In the rows, 128 means zero.
Named turns come first, each shown by rows before and after it. Which turns, in which order, take the first row of each pair that follows to the second? Write the first one first, as in the answered first pair.
Z_890 (before |-> after):
[122 134 113 149 109 123 135 111 121 110 115 151 100] |-> [105 129 105 141 108 112 140 113 113 113 125 133 102]
[124 114 121 133  98 122 131 122 147 120 109 147 107] |-> [116 114 110 124 100 119 137 117 145 122 122 136 109]
[123 102 115 137 122 127 137 135 129 120 139 105 133] |-> [147 115 130 154 121 140 128 126 139 116 125 135 132]
Z_332 (before |-> after):
[145 150 137 122  83 150 132  95 141  97 100 135  71] |-> [157 178 165 153 162 161 108 118 157 127 112 150 139]
[142 156 140 145 182 148 112 128 130 118  92 152 199] |-> [ 76 146  84  91 121 111 170  95 133  95 127 136 164]
[121 132 119 157 117 127 124 121 118 157 135 137 139] |-> [116 130 114 156 109 121 131 117 118 149 135 137 129]
Z_33 (before |-> after):
[111 106  81 137 133  85 113 121  99 181 154  85 124] |-> [ 87 122  75 105 122  90 142  98 126 147 186 115 129]
[143  95 123 132 166 131  83 156 128 103 139  85 132] |-> [121  99 115 116 165 124  96 150 138  96 156  81 137]
[152 110 169 147 189 140  76 172 112 153 136  98 167] |-> [116 107 147 126 192 122  95 170 110 154 161  81 175]
[137 130 111 142 114  99 134 146 136 155 110 134 128] |-> [126 128 106 132 116  95 140 142 138 153 122 131 129]
Z_715 (before |-> after):
[158 103 146 130 135 129 112 156  92 130 113  72 130] |-> [141 104 150 107 149 130 117 157  99 116 135  67 151]
[ 92 112  80 123 143 107 122 112 137 149 159 115 176] |-> [128 109  71 157 110 102 110 113 122 174 111 116 138]
[130 130 128 134 151 127 135 140 119 137 137 111 143] |-> [139 120 123 138 126 127 132 136 113 135 118 105 115]
[138 128 107 144  81 131 119 104  97 100  88 141  86] |-> [ 88 144 123  93 148 140 135 109 121  78 165 144 156]

Between the rows of a pair lie 2 to 3 turns.
[181 104 156 188 125 130  73 180  86 177  63  75  91] |-> [136  85 214  76 147 181  84 172 113  59 140  84 133]
Z_715 Z_33 Z_332
[161  90 127 175  85 131 114 125 133 124  80 132  86] |-> [136 111 125 187 172 116 106 152 134 174 115 111 159]
Z_33 Z_332
[ 99 149 100 116 174 128 164  98 133 123 167 132 159] |-> [162 101 158 114 123 169 121 113 102  74 111 118 105]
Z_332 Z_332 Z_715
[155 105 155 161 147 142 128 154  79 163 103  72 156] |-> [106 112 147 108 165 141 159 141  95 133 159  74 188]
Z_715 Z_715 Z_33
[108 133 160  74 147 154 128 123 149  69 173 140 165] |-> [114 110 169  71 137 160 117 131 130  62 161 116 150]
Z_33 Z_890 Z_33
[116 162  89 125  74 129 151 132 116 140 112 158 141] |-> [139 151 104 149  87 133 122 155  93 163  90 139 140]
Z_332 Z_33
[200 105 149 163  80 159  91 116 130 107  59 108  85] |-> [176  94 196 112 143 188  80 135 138  69 111 100 147]
Z_715 Z_33 Z_33
[150 146 146 159 192 120  93 161 115 188 129 116 184] |-> [162  98 132 138  68 115 104 139  85 139  78  95  75]
Z_332 Z_332
[157 140 174 129 109 158 124  93 127 114 132 188  99] |-> [157 158 163 147 126 149 123  92 133 139 132 193 109]
Z_715 Z_332 Z_715
[114 107 142  98 140 142 132 135 128 101 149 121 134] |-> [153 103 140 134 118 144 117 136 114 119 106 126 103]
Z_332 Z_715 Z_715
[118 111 137 119 171 129 120 149 109 142 135  80 146] |-> [143 129 120 163 152 123 119 139 116 173 104 103 124]
Z_33 Z_715
[143 122 145 131 125 170 122  94 154  82 138 187 116] |-> [153 121 144 143 119 169 117  93 152  90 125 190 109]
Z_715 Z_715
[113 142 139 114 127 159 147 116 152 103 148 171 138] |-> [151 127 155 142 107 167 120 125 131 109 105 161 109]
Z_332 Z_33
[160 116 171 109 120 164 115 139 117  79 126 136 117] |-> [164 123 171 136 163 153 100 157 109 124 124 123 147]
Z_715 Z_33
[127 115  93 139  95  81 159 101 148 159 103 127  76] |-> [162 128 171 148 195 135 109 141 158 151 118 144 158]
Z_715 Z_332 Z_332
[166 133 130 142 136 145 104 117 149 135 108 165 127] |-> [138 128  98 115  96 129 132 103 148 122 120 153 100]
Z_332 Z_332
[134 153  91 152 109 120 152 135 141 146  99 136 114] |-> [153 121 124 139 111 142 121 160 117 126  85 102 109]
Z_715 Z_332 Z_33
[125 149 127 117 121 147 149 109 153 113 139 155 140] |-> [135 149 115 135 110 142 150 107 151 130 118 157 125]
Z_715 Z_332 Z_332
[102 140 129  86 112 116 144 122 124  81 174 157 139] |-> [114 153  99 145 152  82 129 142 104 169 149 129 154]
Z_715 Z_33 Z_890
[164 131 123 140 125 140 126 120 134 123 118 173 117] |-> [151 126 107 132 106 128 137 112 133 121 123 164 103]
Z_332 Z_715
[158 137 158 134 137 151 118 128 138 107 117 160 147] |-> [147 119 141 143 150 123 108 152 108 146 110 100 150]
Z_33 Z_33
[119 123 108 151 162 106 112 153 110 198 136  91 157] |-> [ 89  95  93  94  92 102 145 123 107 134 154  84 109]
Z_715 Z_33
[ 84  82  87  78 130 118 130 179  98 120 147  57 123] |-> [167 138  78 176  87 137 125 136 137 153  63 172  77]
Z_890 Z_332 Z_715
[138  99 134 155 126 115 107 150  91 165 105  93 117] |-> [ 75 112 103 102 122 102 152 120 119 130 170 106 134]
Z_33 Z_33
[111 121 136  72  76 129 193 113 144  92 170 156 105] |-> [123 143 104 113  62 110 204 104 149 136 147 170  92]
Z_715 Z_332
[116 164 111 121 121 187 173  99 155 114 155 134 140] |-> [129 151 103 126  88 187 172  96 144 110 131 126 110]
Z_715 Z_715
[107 135 135 116 116 145 166  94 154  97 146 171  96] |-> [149 142 138 184 159 136 126 127 127 174 101 147 112]
Z_715 Z_33 Z_33
[161 105 159 131 119 149 103 142 105 108 105 110 107] |-> [115 115 145 101 159 135 123 145 114 109 159  96 150]
Z_33 Z_715 Z_33
[117 132  77 154 133  92 130 145 130 200 126 106 150] |-> [ 80 108  81  86 111  99 149 136 131 140 162  88 142]
Z_332 Z_715
[ 99 111 130  78 103 129 130 134 119  90 135 113 109] |-> [100 132 147  94 171 135 117 151 129 117 153 124 164]
Z_332 Z_332
[ 88 104 105  90 159  93 155 141 117 145 137 100 150] |-> [ 96 119  87 116 154  79 161 130 124 167 125 118 143]
Z_715 Z_33
[113 168 120 116 163 143 128  99 152  95 156 189 151] |-> [126  92 117 109 107 126  98 135  80 102 111  81  91]
Z_33 Z_890 Z_332
[ 99 182 117 147 119 125 148 101 176 136 154 167 150] |-> [133 157 115 174  72 121 129 103 150 151  99 153  98]
Z_715 Z_33
[116 124 122 113 112 119 136 114 114 133 140 109 119] |-> [129 124 137 124 136 125 119 128 109 150 137 103 139]
Z_332 Z_33 Z_332
[159 157 188 140 148 195 105 115 164  74 115 199 130] |-> [114 136 142  98  78 165 147  87 156  46 129 180  78]
Z_332 Z_332
[148 117 136 146 115 139 116 139 119 130 100 123 116] |-> [106 118 108 127 123 115 137 142 116 145 131 100 130]
Z_33 Z_332 Z_332
[129 121 152  86 153 147 100 140 115 109 156 102 145] |-> [113 154 121  97 164 130 126 122 138 141 175 129 163]
Z_890 Z_715 Z_332
[112 159 154  70 118 180 148 126 137  85 176 118 138] |-> [158 181 136 172 156 154 118 152 121 189 118 111 146]
Z_715 Z_33
[140 155 128 111  97 133 153  93 158  90 133 197 113] |-> [155 142 171  99 124 160 126 116 148  68 134 181 138]
Z_33 Z_715 Z_332
[ 82 136 128 105 170 140 154 139 142 101 156 133 158] |-> [146 119 171 141 151 168 110 156 126  97 100 133 135]
Z_332 Z_332
[141 110 130 134 143 140 109 141  82 117 101 100  76] |-> [128 117 131 135 183 138 107 154  85 136 121  91 109]
Z_33 Z_332
